One turn or mirror swaps these rows in pairs. Which row does each one swap with?
The rows were stretched afterwards, more along some directions than others.
deg: [ -5.7   1.7  -0.2  11.9  19.3 -25.5   3.1  -3.7  11.4  28.0 -25.2   1.9
   3.6   8.1  -2.3  16.6  11.5]
kagol: [ 18.3   5.2 -28.1  -6.4  33.2 -15.1 -23.2 -31.3   7.6  11.6  -7.5  14.9
  -6.2   5.9 -16.1  15.6 -15.4]
Linu: [  5.1  21.6 -15.5  31.3  36.7 -31.9 -26.3  -3.2 -13.4  27.5 -14.2   1.5
  -3.1  16.3 -17.1  28.0  -1.6]
natis: [ -3.3  -5.0   0.5  -2.9  15.2  -4.5 -26.7 -16.2 -20.8   7.9 -28.8   7.9
   6.4 -13.5  -4.3  14.2   3.8]
dun: [  0.5   3.2  -9.3  -1.4   6.1 -30.1  -5.0 -35.3   1.7   9.0  -6.4  -3.8
   1.1   2.0  -5.2  33.2 -23.2]
tugob: [ -1.5 -10.8  10.3  -5.6  -3.8 -13.1   7.9  -6.5  -4.6   2.7 -29.4  -5.4
   0.8  -8.4 -18.3   9.9   6.5]
Vef: [ 13.7  -0.2  -6.4  20.6  29.6 -37.2 -20.6 -25.0  -2.4  16.3 -16.2 -13.7
  -4.7   4.5 -16.7  40.8 -23.1]
minas: [ 19.5  -4.4   8.6   0.7  11.9 -26.3  -2.2   1.4  -0.3   6.5  -7.5 -12.5
  -0.8   7.3 -14.0  19.2   9.3]
liru: [  2.5  -2.2 -24.4  26.4  40.5 -27.3 -37.8 -25.4 -35.4  22.7 -25.5  27.8
  -7.3  -5.4  -2.9  30.1 -14.3]
vobu: [ 16.2   2.1  -1.5  -4.8  10.1 -11.2  -3.9  11.2  -9.2   6.6  -5.7   0.5
 -19.7  -9.7  17.9  13.7   5.3]
Botor: [ 18.4  10.2 -39.7  35.7  45.1 -21.5 -51.0 -19.7 -29.0  12.6  -1.6  -3.3
  -7.4  -1.6   3.7  24.3 -26.2]
Fude: [  4.0   1.7 -40.9  18.4  17.7 -34.1   3.5 -47.9  -1.8  28.4 -16.6  14.5
 -14.6   1.4   1.5  15.4 -11.6]
gava: [ -7.0   2.5 -13.7   7.3  20.3 -27.9 -18.0 -28.9 -17.8  26.3 -13.8  18.7
  -1.9  -3.8  13.7  36.4 -10.6]
vus: [ 20.5 -10.2 -11.2  17.2  38.7 -28.4 -16.7 -15.8  -4.7  16.5 -13.2   5.2
 -20.8   7.7  -8.7  39.3 -21.6]
safa: [ 11.0  17.6 -19.1 -14.6  22.6 -22.4 -14.2 -33.4   9.5  27.7  -7.3  12.8
   1.0   9.5 -25.5  20.1   1.9]
posar: [ -5.5  17.5  -7.2  -0.8  16.7 -35.4   1.9 -17.9   2.7  35.7 -23.0  18.7
   6.8  12.4 -19.8  30.6  12.4]
miz: [  5.5  -5.8  18.5  -5.2  22.5 -18.2 -18.3  23.3 -26.9   3.5 -31.8  13.5
   2.9 -12.2   5.6  26.7  14.3]
vati: [ 13.4  -1.8   3.1  32.1  30.1 -29.7 -16.6  11.9   3.1   2.3 -20.5 -20.6
   1.0   1.9 -10.1  18.4  -9.5]
bemo: [  5.9   7.7   1.5  11.2  14.5 -20.3 -14.6   8.9 -13.9   1.1 -49.4   1.9
   9.9 -16.5 -19.0   2.2  12.3]
pibot: [  9.5   8.1 -21.2   0.9   4.2 -21.5  -4.0 -39.2  -1.1   8.3   3.7  -5.9
 -11.8   7.4 -17.4  17.2 -21.0]
karev: [-13.8   5.4 -15.5   7.6   3.2 -42.0  16.5 -44.6   1.0  34.7 -43.2  19.0
   9.4  -0.8 -17.8  22.0   7.5]
Tuzot: [ 18.6  -3.1   3.1 -28.4  13.3   0.3 -13.3  -1.3  -1.4   2.7  12.3  13.8
 -12.4   0.9  -9.4   9.7   2.6]
dev: [  2.9  -5.0  -7.7  -6.8  18.5  -3.0 -25.0   3.2 -13.6  -5.0 -10.5  -0.1
  -2.0 -19.6  19.9   2.6   2.4]
Rap: [ 15.8   8.7 -37.9  10.5  21.2 -23.2 -10.0 -35.4 -14.9  27.0 -10.4  13.8
 -11.7   4.3 -20.4  13.9  -1.2]
Pego: [ 13.7  -6.2 -18.8  -1.4  12.1 -21.2 -10.4 -21.2 -15.0  -8.3 -23.5   8.3
  -1.4 -18.9  -3.9   1.9  -6.9]
vidum: [ 17.4   9.9  -3.9  -1.9  24.4 -13.2 -39.7   1.3  -4.3  -8.1  -4.5 -11.2
  19.3   0.0 -11.9   5.2   0.5]
lik: [  3.1   5.2  -7.5 -13.9  -2.7 -23.1  16.5  -9.6  12.7   1.0 -30.6  -2.1
  10.8  -9.7   1.4  -1.6  14.0]
zamo: [ 23.8   9.1 -43.3 -15.7  17.1  -8.2 -11.7 -50.3   1.3  24.4  17.2   3.7
  -9.6  15.2  -6.6  15.5  -7.5]
naza: [ 14.1  11.0 -21.3  15.6  29.4 -33.4  -5.0 -10.8   4.1  29.2 -21.7  10.3
   4.4  -5.5   2.1  23.8  -0.9]
fop: [  0.4   6.5   0.1   0.7  20.7  -7.2 -15.4  18.5  -5.2  14.7  -7.1  -0.4
  -2.9   1.1  12.0  12.9  13.4]
Lelo: [ 14.5   9.2  -3.6 -14.1  28.8  -8.2 -20.3  19.3  -3.0   0.0 -17.6   5.3
  -0.3  -2.3   2.3   7.9  17.4]
Vod: [ 19.4  -6.6  -8.1 -19.5  17.8 -10.8 -20.4 -23.5 -18.5   8.7  -5.0  25.7
  -3.0 -18.9  -2.3  29.3 -15.6]
fir: [  8.4   7.2 -35.4  32.3  33.3 -33.7 -10.6 -30.9   4.3  37.5  -9.8   4.2
 -16.1   7.7  -4.2  27.8 -14.2]
nosu: [ 15.9   6.4 -24.8  36.2  48.0 -26.6 -49.2 -22.1 -27.0  18.9 -28.0  -6.3
  12.9   8.3 -24.7  33.0 -13.7]
rero: [ -1.0 -18.2  13.0 -16.5   4.7  -8.4  -5.3 -18.4  -7.9   6.0 -14.4  10.2
  -3.6  -6.2  -8.4  21.6  -6.2]
fam: [ 10.5  -4.7 -22.9   4.7  28.6 -13.9 -34.7 -38.8 -20.4  18.5  -4.9  21.7
 -14.5  -6.3 -16.3  30.1 -24.5]
Vosal: [ 13.5   3.8 -15.5  22.7  41.7 -28.4 -24.7  14.9 -23.7  15.0 -20.7  14.7
  -7.9  -5.5  15.2  18.2   8.5]
seman: [ 22.7   2.1 -30.4 -14.9  24.0 -14.4 -27.3 -41.7 -17.1  12.7   8.4  21.4
 -12.4   0.7 -14.9  26.0 -19.2]
von: [ 15.0 -10.7   7.0  -2.2  13.8 -20.3  -0.8   6.4  -3.5 -10.8 -30.9 -11.9
  -5.4  -8.7  -7.3  16.2   1.4]
Mivok: [  7.6  -2.9 -15.7  17.0  21.5 -28.3 -13.3 -10.4  -2.7  -9.7 -29.9  -7.2
  17.1 -10.3   8.9   6.3  -4.8]
gel: [ -0.1  -2.2  13.2   1.6  29.7 -30.4 -26.8  -7.9 -14.7  13.1 -25.4   4.9
  10.3   7.1 -15.7  40.9   2.9]
Mef: [  3.4  -9.3 -10.6  17.8  30.0 -33.0  -8.0 -32.0  -6.5  36.5 -26.3  15.6
 -10.3   5.9  -4.7  48.1 -12.4]
suda: [ 11.4 -10.4   3.1 -16.5  21.0 -14.2  -7.7   4.8 -21.8   8.9 -13.8  30.4
  -4.4  -4.1   8.0  21.2  19.6]
kofe: [ -0.4   7.6 -12.2 -12.8   3.1 -33.5  13.7 -40.1  27.0  15.3 -15.7  -8.5
  11.0  13.2 -14.5  14.4   5.2]
lato: [ -3.3 -11.7   9.3   9.8  14.2 -25.3   8.7  12.0 -12.7  17.0 -46.7   5.6
  -2.8 -11.4  -8.3  11.5  28.3]
Rez: [ 16.8  15.2 -38.6  41.1  45.5 -42.9 -27.3 -22.8  -4.1  24.9 -17.5  -5.5
   0.5   9.5  -9.6  28.3 -17.1]
vabef: [  2.1   3.0 -28.2 -10.1  18.1 -17.5 -12.8 -54.8   6.7  25.6 -18.3  22.4
   4.1   0.9 -12.1  22.6 -12.0]
tem: [ -4.3  -2.3  -3.6  13.2  10.3 -24.3  12.7 -11.8   1.2  31.1 -33.6  -1.3
  -4.8   0.8   1.0  16.7  19.7]

lato pairs with dev
safa pairs with Vef
vati pairs with Tuzot
vus pairs with kagol
seman pairs with Rez
vidum pairs with minas
gava pairs with karev
von pairs with Lelo
Botor pairs with Rap

